Look-ups in named tables: a row name and a column name give one cell, copied from the table.

Belak:
	Potoviz	Lili	Mumekel	Gekipi	Nogovil	Fad	Lipinu
Nav	7486	668	8489	1450	5041	3358	3883
Rafu	5315	5885	5086	3636	6938	6957	8697
Raruvom	8897	1880	7017	961	5458	3609	5653
Funiro	3374	497	6449	5282	4190	3269	5515
Gosopaz	5091	4318	1889	3917	2938	9407	4027
Sogi	6745	6961	5673	3895	4461	6179	2421
Ber	5255	5360	3874	5598	4620	7604	5745

Ber, Mumekel: 3874
Sogi, Gekipi: 3895
Gosopaz, Potoviz: 5091
Ber, Nogovil: 4620
Rafu, Mumekel: 5086
Rafu, Nogovil: 6938
Nav, Potoviz: 7486
Nav, Gekipi: 1450
Row with the largest Mumekel: Nav

Lisol
         Sek  Rog  Fut  Zali  Bukob  Losumud
Bisuzi   102   80   81   102    101       90
Vanefaf  157  100  130   138     92       83
Nagi     179  102  108   163    103       87
Famif    173   82  112   182     93       81
Bitini   166   90   92   161     93      104
Veg       25   97   80    55     90       90
Mesof    210   89  127   187     90       96
Pugo      54   81   87    68    106       91
Zab       15   89   91    41     90       87
Situmu    22  108   71    39     94       98
Fedefuf   33   90   86    38    108       84
Veboseg  146  103  105   139    116       94

Zali of Situmu: 39
Zali of Bisuzi: 102
Zali of Vanefaf: 138
Rog of Bitini: 90
Fut of Bitini: 92
Sek of Fedefuf: 33
Zali of Famif: 182
Sek of Bitini: 166
Fut of Fedefuf: 86
Losumud of Zab: 87
Bukob of Bitini: 93
Sek of Bisuzi: 102
Bukob of Pugo: 106
Losumud of Famif: 81
Bukob of Veg: 90
Rog of Famif: 82
Rog of Vanefaf: 100
Rog of Veg: 97
Fut of Bisuzi: 81
Bukob of Famif: 93

Table Gol
columns: Disamez, Lunu, Mev, Pab, Gapudus, Zuto, Likiza
Tefidi: [-55.66, -49.51, -3.70, 59.92, -16.10, -17.99, 4.51]
Val: [-69.31, -38.56, -9.27, 33.40, -27.02, -42.65, -40.60]
Mis: [-46.80, -55.76, -44.49, 57.34, 8.52, -19.17, -3.31]
Depe: [-57.36, -46.77, -37.32, 41.48, -4.47, -33.44, -28.14]
Raravo: [-80.05, -29.64, 14.69, 25.52, -48.10, -51.69, -51.46]
Rizep: [-73.23, -35.50, -4.53, 29.75, -33.84, -45.64, -45.24]
Fizodi: [-70.80, -36.98, 5.15, 37.54, -35.04, -40.06, -32.25]
Kegas: [-71.42, -36.47, 18.93, 42.48, -41.53, -34.40, -21.76]

What is the Mev of Tefidi in Gol?
-3.70
What is the Zuto of Mis in Gol?
-19.17
What is the Mev of Rizep in Gol?
-4.53
What is the Pab of Raravo in Gol?
25.52
What is the Gapudus of Kegas in Gol?
-41.53
What is the Gapudus of Depe in Gol?
-4.47
What is the Pab of Tefidi in Gol?
59.92
What is the Lunu of Tefidi in Gol?
-49.51
What is the Disamez of Tefidi in Gol?
-55.66
What is the Zuto of Tefidi in Gol?
-17.99
What is the Pab of Val in Gol?
33.40
Row with the largest Disamez: Mis

Galuf:
cols = Lunezos, Lol, Fid, Rak, Lifad, Tes, Nop, Libuvut
Dop: [5.3, 3.4, 8.4, 3.9, 4.2, 5.5, 5.6, 6.9]
Sibo: [6.9, 8.1, 2.4, 7.8, 7.0, 4.7, 5.2, 4.2]
Tetiro: [5.5, 5.2, 5.9, 5.2, 5.3, 5.6, 5.8, 5.9]
Butak: [5.6, 6.4, 4.3, 6.1, 6.1, 5.8, 5.9, 5.2]
Fuf: [5.8, 7.0, 3.7, 6.7, 6.5, 5.7, 5.7, 4.7]
Sor: [5.3, 5.4, 5.8, 5.3, 5.5, 5.8, 5.6, 5.7]

Sibo, Lol => 8.1
Sibo, Libuvut => 4.2
Fuf, Lunezos => 5.8
Sibo, Fid => 2.4
Tetiro, Nop => 5.8
Tetiro, Tes => 5.6
Sor, Libuvut => 5.7
Tetiro, Rak => 5.2

Table Fop
       Kov  Tatu  Pemem   Fet    Tam  Givoluz  Tibiluv
Bop   5.42  0.22   5.99  0.57  -0.70    -0.43     3.85
Teb  -5.32  1.68  -7.05  4.66   6.99     6.84    -2.68
Gat   3.40  0.04   3.48  2.23   1.96     2.33     2.07

What is the Pemem of Gat in Fop?
3.48
What is the Givoluz of Bop in Fop?
-0.43
What is the Tibiluv of Gat in Fop?
2.07
What is the Pemem of Bop in Fop?
5.99
What is the Tibiluv of Bop in Fop?
3.85
What is the Tam of Gat in Fop?
1.96
Which row has the largest Pemem? Bop

Batuguz
fields: Lizud, Sabona, Por, Lan, Zogo
Tiv: [110, 98, 144, 140, 97]
Sos: [116, 149, 227, 187, 194]
Ridekeb: [104, 112, 181, 126, 167]
Dogi: [127, 187, 200, 123, 209]
Dad: [110, 155, 198, 148, 191]
Zez: [102, 107, 220, 165, 93]
Mibigub: [79, 94, 193, 145, 105]
Karusa: [113, 147, 177, 126, 137]
Voza: [128, 154, 168, 109, 197]
Famom: [110, 78, 162, 144, 105]
Bep: [109, 184, 216, 162, 208]
Vifoful: [134, 168, 222, 175, 205]
Sevol: [72, 48, 151, 144, 101]

Lizud of Mibigub = 79
Zogo of Zez = 93
Sabona of Zez = 107
Lan of Ridekeb = 126
Lan of Zez = 165
Por of Zez = 220
Por of Bep = 216
Zogo of Tiv = 97
Sabona of Ridekeb = 112
Lan of Vifoful = 175
Lizud of Sos = 116
Zogo of Bep = 208
Por of Famom = 162
Lan of Voza = 109
Por of Tiv = 144
Zogo of Karusa = 137
Sabona of Dogi = 187
Sabona of Bep = 184
Lizud of Famom = 110
Which row has the largest Sabona? Dogi

Table Fav
,Rerid,Kiro
Nus,66310,97118
Tasab,18548,61907
Gir,14536,34605

Tasab, Kiro: 61907
Nus, Rerid: 66310
Nus, Kiro: 97118
Gir, Rerid: 14536
Tasab, Rerid: 18548
Gir, Kiro: 34605
Row with the largest Rerid: Nus

Kitari =
,Sibugo,Sunisur,Baveva,Fozan,Kazig,Bigi,Boz
Dem,5252,6099,5790,6620,4988,6028,5789
Gonav,5079,6044,5842,6447,7262,5992,5822
Bamoti,6914,5371,5695,5213,-4913,6393,6036
Dag,5493,5970,5918,6134,7463,5924,5841
Zazum,5155,6044,5770,3972,3207,6134,6138
Komekes,5981,5284,5890,5112,702,6553,6171
Pinotin,4950,5708,5740,5473,7825,5676,5393
Tisi,4621,5813,5426,5728,6226,5750,5521
Sefuge,4667,5983,5431,6245,4592,5901,5641
Fuseg,5710,5892,5822,5646,7868,5834,5937
Sazu,5429,5849,5487,5583,-7143,6670,5906

Sunisur of Dag is 5970
Boz of Sefuge is 5641
Kazig of Fuseg is 7868
Baveva of Fuseg is 5822
Kazig of Gonav is 7262
Kazig of Dem is 4988
Sunisur of Tisi is 5813
Sunisur of Sefuge is 5983
Bigi of Dag is 5924
Baveva of Dem is 5790
Fozan of Dem is 6620
Fozan of Sefuge is 6245
Sunisur of Sazu is 5849
Boz of Tisi is 5521
Which row has the largest Bigi? Sazu

Table Lag
,Piguba,Dof,Pepob,Kas,Girep
Kop,58,34,54,47,51
Tos,72,70,55,53,65
Suver,56,14,54,66,60
Ruzafuv,81,77,60,51,61
Netivo,62,86,66,51,60
Kobedu,67,29,63,55,60
Lon,59,63,53,57,56
Luk,46,54,57,53,45
Sovinu,49,40,59,69,53
Pimazav,46,62,47,50,53

What is the Kas of Lon in Lag? 57
What is the Girep of Lon in Lag? 56
What is the Dof of Kop in Lag? 34
What is the Kas of Kobedu in Lag? 55
What is the Pepob of Lon in Lag? 53
What is the Pepob of Luk in Lag? 57
What is the Piguba of Luk in Lag? 46
What is the Girep of Kop in Lag? 51
What is the Piguba of Kop in Lag? 58
What is the Piguba of Lon in Lag? 59
What is the Piguba of Tos in Lag? 72
What is the Pepob of Tos in Lag? 55

Table Ligi
|  | Sosem | Pof | Fel | Tugan | Zokeg | Rekatu | Kepem | Dufo | Rar |
|---|---|---|---|---|---|---|---|---|---|
| Zis | 105 | 33 | 113 | 193 | 60 | 182 | 137 | 103 | 155 |
| Kozugi | 165 | 86 | 182 | 99 | 130 | 72 | 70 | 92 | 90 |
| Gusa | 49 | 122 | 50 | 56 | 149 | 95 | 63 | 184 | 160 |

What is the Kepem of Gusa in Ligi?
63
What is the Tugan of Kozugi in Ligi?
99
What is the Kepem of Kozugi in Ligi?
70
What is the Sosem of Zis in Ligi?
105
What is the Sosem of Kozugi in Ligi?
165
What is the Pof of Gusa in Ligi?
122
What is the Sosem of Gusa in Ligi?
49
What is the Rar of Zis in Ligi?
155
What is the Tugan of Gusa in Ligi?
56
What is the Rar of Kozugi in Ligi?
90
What is the Zokeg of Gusa in Ligi?
149
What is the Tugan of Zis in Ligi?
193
What is the Fel of Gusa in Ligi?
50
What is the Rar of Gusa in Ligi?
160
What is the Zokeg of Zis in Ligi?
60

Lizug
|  | Seso | Nevik | Bon | Sil | Tupazi | Beb | Nefu | Rem | Ruma | Velimuz |
|---|---|---|---|---|---|---|---|---|---|---|
| Pofaso | 3009 | 3522 | 4329 | 6555 | 5067 | 4114 | 5819 | 3777 | 5492 | 2196 |
| Zupa | 4468 | 5148 | 4050 | 4965 | 5001 | 3065 | 5135 | 5096 | 3808 | 5963 |
| Leteli | 4795 | 5803 | 4499 | 5161 | 5638 | 1141 | 5614 | 5471 | 2499 | 7304 |
| Zup | 3638 | 4385 | 7735 | 6031 | 6883 | 173 | 6686 | 4653 | 3121 | 1908 |
| Miteref | 6217 | 5331 | 6149 | 3230 | 4626 | 4750 | 3697 | 4902 | 3620 | 6074 |

What is the Sil of Pofaso in Lizug? 6555
What is the Tupazi of Leteli in Lizug? 5638
What is the Sil of Leteli in Lizug? 5161
What is the Beb of Pofaso in Lizug? 4114
What is the Nefu of Zupa in Lizug? 5135
What is the Velimuz of Miteref in Lizug? 6074
What is the Ruma of Miteref in Lizug? 3620
What is the Velimuz of Leteli in Lizug? 7304
Which row has the largest Tupazi? Zup

